R: 3 groups of rows, each row roughly a mix of its group's hidden directions:
R (107 x 10):
[[ 22.6   9.0  24.2 -41.2  -3.2  14.5 -19.6 -12.0 -39.1 -17.6]
 [ 14.7  38.4 -18.4  10.4   4.6  28.5  23.5  15.5   2.1 -41.2]
 [ -0.4  23.6  39.0 -28.8  17.1 -21.8  41.9  -2.9  -2.9  -2.9]
 [ -7.7  31.3  16.1   9.0   0.0  22.4  30.5  16.1 -19.4 -44.8]
 [  4.9 -13.1  29.5  47.5  29.4  14.3  -7.2   0.0 -17.0 -26.8]
 [ 11.5  54.3   3.4   7.4   4.9  -3.5  33.0  17.5  23.9  17.5]
 [-22.4 -23.8  14.9  -1.5 -41.9  23.0 -10.2  -8.6  -3.0  41.2]
 [-10.7 -40.8 -10.5  20.3  10.4 -12.7 -44.5 -14.9  -9.1  24.3]
 [ 26.7   2.8   3.2  43.1   9.1 -36.4 -14.2 -34.6  -5.1  -6.2]
 [-35.4  24.0  17.6  10.2 -36.1  39.8  12.3  12.7  -2.3  -3.5]
 [  7.7   1.3  -3.4  26.7  64.1  14.2 -11.1   8.3 -10.6  -7.9]
 [  4.7 -29.4 -12.7   0.0   9.6 -33.8 -38.1 -16.3  -3.5  38.1]
 [ -7.6 -41.1  22.1  17.7  -7.8  -6.8 -41.7 -27.0   0.4  18.5]
 [  7.1  -8.4  17.7  -1.4 -17.8 -36.7  20.0  -2.6 -15.5 -52.1]
 [-21.6   5.6   8.9  11.8  -5.5  -8.1  -3.6  20.1   8.4  64.4]
 [-14.4 -15.7 -50.0  -2.6 -30.3   5.0 -28.4 -13.1  -4.9 -23.4]
 [-44.3  -2.7 -14.7  20.1  48.4 -11.5  -8.9 -14.1  -1.2 -10.7]
 [ -3.2 -12.9  36.2 -44.5  18.7 -12.1  10.3 -23.9  25.1  13.7]
 [ 20.1  14.8   0.6 -10.0  30.8  -1.3  27.3   2.2 -15.2 -53.0]
 [ 17.9   8.2 -35.8 -23.9  46.9 -23.1  -7.1  -2.7  18.4  -9.1]
 [ 23.5  34.2  19.7  28.5   8.0   7.7  38.6   8.3  18.6 -22.3]
 [ -7.4 -52.2  19.6   0.6 -11.3  15.8 -19.2 -22.0 -10.1  31.1]
 [  6.0  -5.8 -26.8  37.4  31.5   5.3  17.9   3.0  18.9 -39.5]
 [ 11.4  38.8 -33.8  28.3 -25.2  -5.8  17.0  27.6  -8.8   9.0]
 [-15.4  21.8  -0.8   6.9 -29.2  11.7  42.5  18.4 -28.0 -27.9]
 [ 17.2 -44.8   5.3  -0.6 -16.8 -40.0 -19.3 -20.3   1.7  21.4]
 [-14.5 -35.9 -11.4  23.3 -34.2 -40.7   3.0  10.1 -16.7   8.2]
 [ 21.7 -42.3  13.5  18.3 -12.4 -32.8 -23.0 -18.6   0.4  23.9]
 [  7.8 -15.2   3.3  11.5 -25.4 -48.3   0.1  12.7 -28.6  32.7]
 [-22.0 -29.0 -20.7   2.8 -41.5 -22.5 -27.1  -2.4 -14.8  22.6]
 [  1.2 -36.6  28.1  17.9 -11.9   8.7 -40.6 -26.7  13.8  15.4]
 [ 16.4 -22.8 -16.8  20.3  -5.3 -19.9 -37.0 -28.5   6.7  36.4]
 [ 11.7  -7.9 -46.1  -4.1  27.9 -17.3 -26.2 -13.8  15.6  30.3]
 [  9.0  40.4   4.2 -28.3  21.7 -22.9  30.8  24.4   8.5  17.6]
 [-11.1 -16.1 -20.7 -10.8   5.3 -64.5  -9.8  11.2  -9.7   4.8]
 [-28.1 -18.8  28.4  -1.1 -30.8  48.5   0.7 -13.4  -3.5   2.0]
 [  4.5 -21.1   7.4 -26.6   9.6   0.0 -20.3 -50.5  28.9 -18.4]
 [ -0.4  19.2 -33.2 -48.0  26.3 -12.6  19.2   6.1   0.7 -20.5]
 [  1.1  36.2   6.8   4.9   2.9 -44.6  14.8  32.7 -16.2  22.9]
 [  7.9   1.2  -3.8  22.3  55.6  19.3  -3.2 -13.7  33.9  -8.2]
 [-19.4  44.2 -21.4 -22.8   5.0  38.3  16.6  17.1   8.3   3.7]
 [ 11.3 -28.4 -13.4 -10.4   2.1 -59.0 -18.8 -13.2  14.8  -1.9]
 [ -1.1   2.3  24.7  39.9   1.5  31.9 -19.3 -15.3  31.6 -24.9]
 [ -1.3 -39.1   3.9 -36.5   2.7  14.4 -37.9   5.4  15.7  25.5]
 [-21.4 -33.8 -16.9 -25.4 -27.6 -15.5 -33.6 -23.9  -1.9  14.8]
 [ 34.2  19.6  16.0  18.5   7.1   7.0  24.8   0.3  -9.7 -50.0]
 [ 25.2  -7.7  -2.2 -19.3  36.9 -11.7  16.2 -11.6  -8.7 -49.1]
 [-36.2   1.0  34.0  -2.9 -28.6  -4.2  14.9  32.1 -29.4   5.5]
 [ -5.3  30.4  11.4  -4.7  32.6  28.6  -6.3   1.0  31.0  38.3]
 [ -0.3  46.2 -28.8  15.5  13.9   7.4  31.5  20.3   3.5 -24.2]
 [ 10.0 -16.2  -5.9  33.9 -18.1 -39.8 -29.5  -8.0 -26.5  18.8]
 [ -6.5  22.5 -38.7 -10.8   3.7 -30.4 -12.5  20.0  14.3  39.9]
 [-22.2   6.7  -0.1  25.7 -42.4 -17.9  21.2   7.6 -37.8  14.1]
 [ -4.3 -46.2 -10.4 -26.6   1.7 -26.3   7.9  -6.5 -21.8 -34.9]
 [ -1.7  39.6   0.1 -29.2  -1.3   4.2  44.3  26.2  10.1  16.2]
 [-13.9 -17.9  46.3  -2.2 -17.9 -26.7 -20.2  14.4 -16.0  29.9]
 [ 13.8 -32.7   4.4  -0.6 -27.5 -21.7 -22.8 -21.3 -35.1 -27.2]
 [-22.6 -31.5  -2.2 -11.0 -36.4  38.6  -3.2 -15.6   9.3  25.9]
 [ -1.8   3.4   6.8  25.0  -0.7 -23.2  52.3  38.6  -3.4  -0.9]
 [ -3.5  36.6   1.5  14.6  52.1 -20.2  -3.4  17.6  21.1  -1.8]
 [ -8.7  -4.6  30.4 -22.3  -8.0 -24.4  31.2 -15.8  42.1  16.6]
 [ -4.9 -10.3   3.6  11.0   9.8 -19.6 -34.1  -9.0  22.1  54.6]
 [  9.0  33.5 -19.9 -28.2  28.6 -11.1   9.0  41.6  12.5  12.0]
 [ 30.0  10.0  35.8  29.6 -29.2  26.3  13.2 -13.6   5.3 -19.0]
 [-10.9 -16.9  36.8  15.4 -31.2 -14.0  15.8 -24.2 -34.9 -15.4]
 [  9.6 -39.8  19.5   5.5 -27.5 -32.3   1.1  -5.1 -33.2  21.0]
 [ 17.8  20.1 -14.1 -23.0  14.5  34.3  -5.0 -12.1  -5.4 -49.2]
 [-23.1  15.5   8.0  15.1  27.5  56.7  -3.4   3.4   7.4 -18.6]
 [ 12.0  28.6  23.9  39.0  18.0   2.0  31.4  27.8   7.0  16.2]
 [ 46.4   2.6 -26.1  -0.8 -20.8  32.1 -10.9  15.8  10.3 -26.0]
 [ 19.8  33.5 -20.9 -17.5  46.9 -16.2  16.4   9.5  13.2 -14.2]
 [ 13.5  41.1  -8.4  -8.5   3.2  26.5  32.0  13.9   5.6 -38.5]
 [ 11.4 -35.3   9.7  -7.5   6.2 -19.8 -32.7 -35.2   9.1  33.3]
 [ 20.3 -32.6  22.6 -12.8 -10.1 -11.4 -35.2 -17.0  12.3  37.4]
 [-15.4 -17.5 -25.6  16.6 -38.5 -14.4 -25.0  14.9 -34.3  16.4]
 [-22.0 -34.9  37.5  21.9 -34.2  17.9 -11.8 -13.7  -6.8   2.3]
 [ -3.7  10.2  -7.3  30.9 -43.9  14.6  25.4   3.5 -28.3 -27.1]
 [ 23.1  23.6  -3.1 -18.1 -17.4  18.1   9.9 -10.5  -9.6 -55.7]
 [ 14.1  14.5  29.7   6.8 -14.6  42.4  30.8  -4.1 -16.9 -29.4]
 [ 20.6  27.7  14.1  19.3  39.6  17.4  31.3   8.8  18.7 -20.6]
 [-27.4 -20.0 -29.0 -21.6   9.7 -15.4 -27.9   1.2  10.5  42.2]
 [-26.8  19.0   3.8  45.2  11.3 -35.1  -2.5  -8.4  -2.8  29.5]
 [-13.5 -25.0  36.6  20.9 -34.4  25.5   2.2  -3.3 -26.8  17.6]
 [-16.4  44.3 -21.2   7.4  30.1  17.7  -6.3  16.1  29.7 -18.0]
 [ 13.2  39.4 -21.3 -12.5  -7.5  35.9   7.3   4.6  -2.2 -41.2]
 [  8.3 -37.0  31.4  13.0 -14.3  38.2 -11.9 -28.0  -0.6  16.5]
 [ 23.6  34.3  15.1  -7.8  -2.1  13.0  37.0  -1.7  13.4 -41.3]
 [ 35.2 -25.5   4.4  10.9 -14.3 -17.2 -29.9 -35.7   8.2  26.3]
 [-11.9 -43.1  30.0  26.9 -15.0 -23.8  -9.9  -1.9 -30.7  -1.1]
 [  0.6  19.3 -24.6   0.5  48.3 -31.4  -4.6 -10.5  19.8  25.3]
 [-12.3 -31.3  22.5 -32.7  39.5 -16.8   6.8  -9.9  15.1  23.1]
 [ 14.6  29.2   0.8  -1.7   5.9   9.6  46.2  25.9  -6.7 -37.6]
 [  5.9  17.2  39.0   3.7  27.9  -0.1  24.4  -5.1  39.7  24.7]
 [ 18.5  27.6   9.2  18.8 -47.7 -12.3  30.8   5.5 -14.4  17.5]
 [ -0.1   7.9  -7.8  -9.0  -3.0 -15.9 -13.2  14.3  19.7  65.0]
 [ 13.4  -6.3   2.5   1.7   4.1 -11.9  27.0  33.2 -48.7 -29.4]
 [-28.4  30.4 -36.4 -21.4  16.2  16.6  -8.8  15.5  22.8  23.9]
 [ 10.0  24.3 -45.1  25.6  24.9  -1.9 -10.9  -4.1  29.6  20.9]
 [-15.2 -14.0  41.5 -36.7  -1.9  26.4   5.8  22.7  -3.3 -26.4]
 [-21.2  23.8 -38.0 -10.1  11.4 -22.8  -7.8  29.0   0.4  36.7]
 [ -9.5 -29.4 -10.2   4.7 -39.6 -18.6 -40.0 -17.8 -18.6  14.1]
 [-16.7  -5.5   8.1   6.3 -43.7  33.2  28.6  -2.2 -20.9 -27.8]
 [ -9.0 -37.9 -35.5  13.7   7.4  17.5 -40.0 -21.8   7.3   0.5]
 [  9.6  26.4 -38.8  -8.7  11.6 -37.6  -7.1  18.5  14.0  30.8]
 [ -8.7  20.3 -28.0 -12.1 -40.4   6.1  13.0  33.0 -30.8 -12.7]
 [  4.0 -51.5  26.0  15.1  -2.7  16.6 -24.0 -29.3   1.5  12.6]
 [-26.3 -29.8  -3.1  -5.6 -25.5 -25.2 -23.4  -7.6   2.5  44.1]]

which group is each row in? (one row of each group first):
[ -8.5  31.0 -24.8 -14.2   0.8  -1.3  39.2  31.9 -23.1 -22.7] : T
[  7.0  39.7  25.3  -6.8 -13.0   2.2  45.6   8.7  28.5   0.4] : N
[  7.6  27.4  19.9   6.8  -1.2  48.7  25.3  -1.2  -2.1 -34.4] : Z

[-12.3   2.8   5.6   8.1 -11.2  41.3  22.2  -0.1  -4.9 -53.4] : T
[ -4.2  -8.5 -13.4  -4.4  53.5 -38.6 -12.5 -25.3  -3.8  -2.7] : T
[ 13.2   6.4  27.3 -24.5 -35.9  28.3  24.1  -4.4  23.1  25.7] : T
[ -0.7 -29.2 -40.2   2.6  14.5 -25.1 -40.0  -5.7 -12.5  18.8] : T
[ -7.2 -21.5  37.9  32.1 -34.4  28.0  -8.3  -9.9  -7.8  16.8] : Z
[-14.7 -43.1  34.3   5.3 -29.2 -11.7   3.0 -11.4 -27.4 -16.9] : Z
[  4.7 -23.4  17.4  -7.4   8.4  -0.5 -49.5 -40.6   3.2  18.8] : N
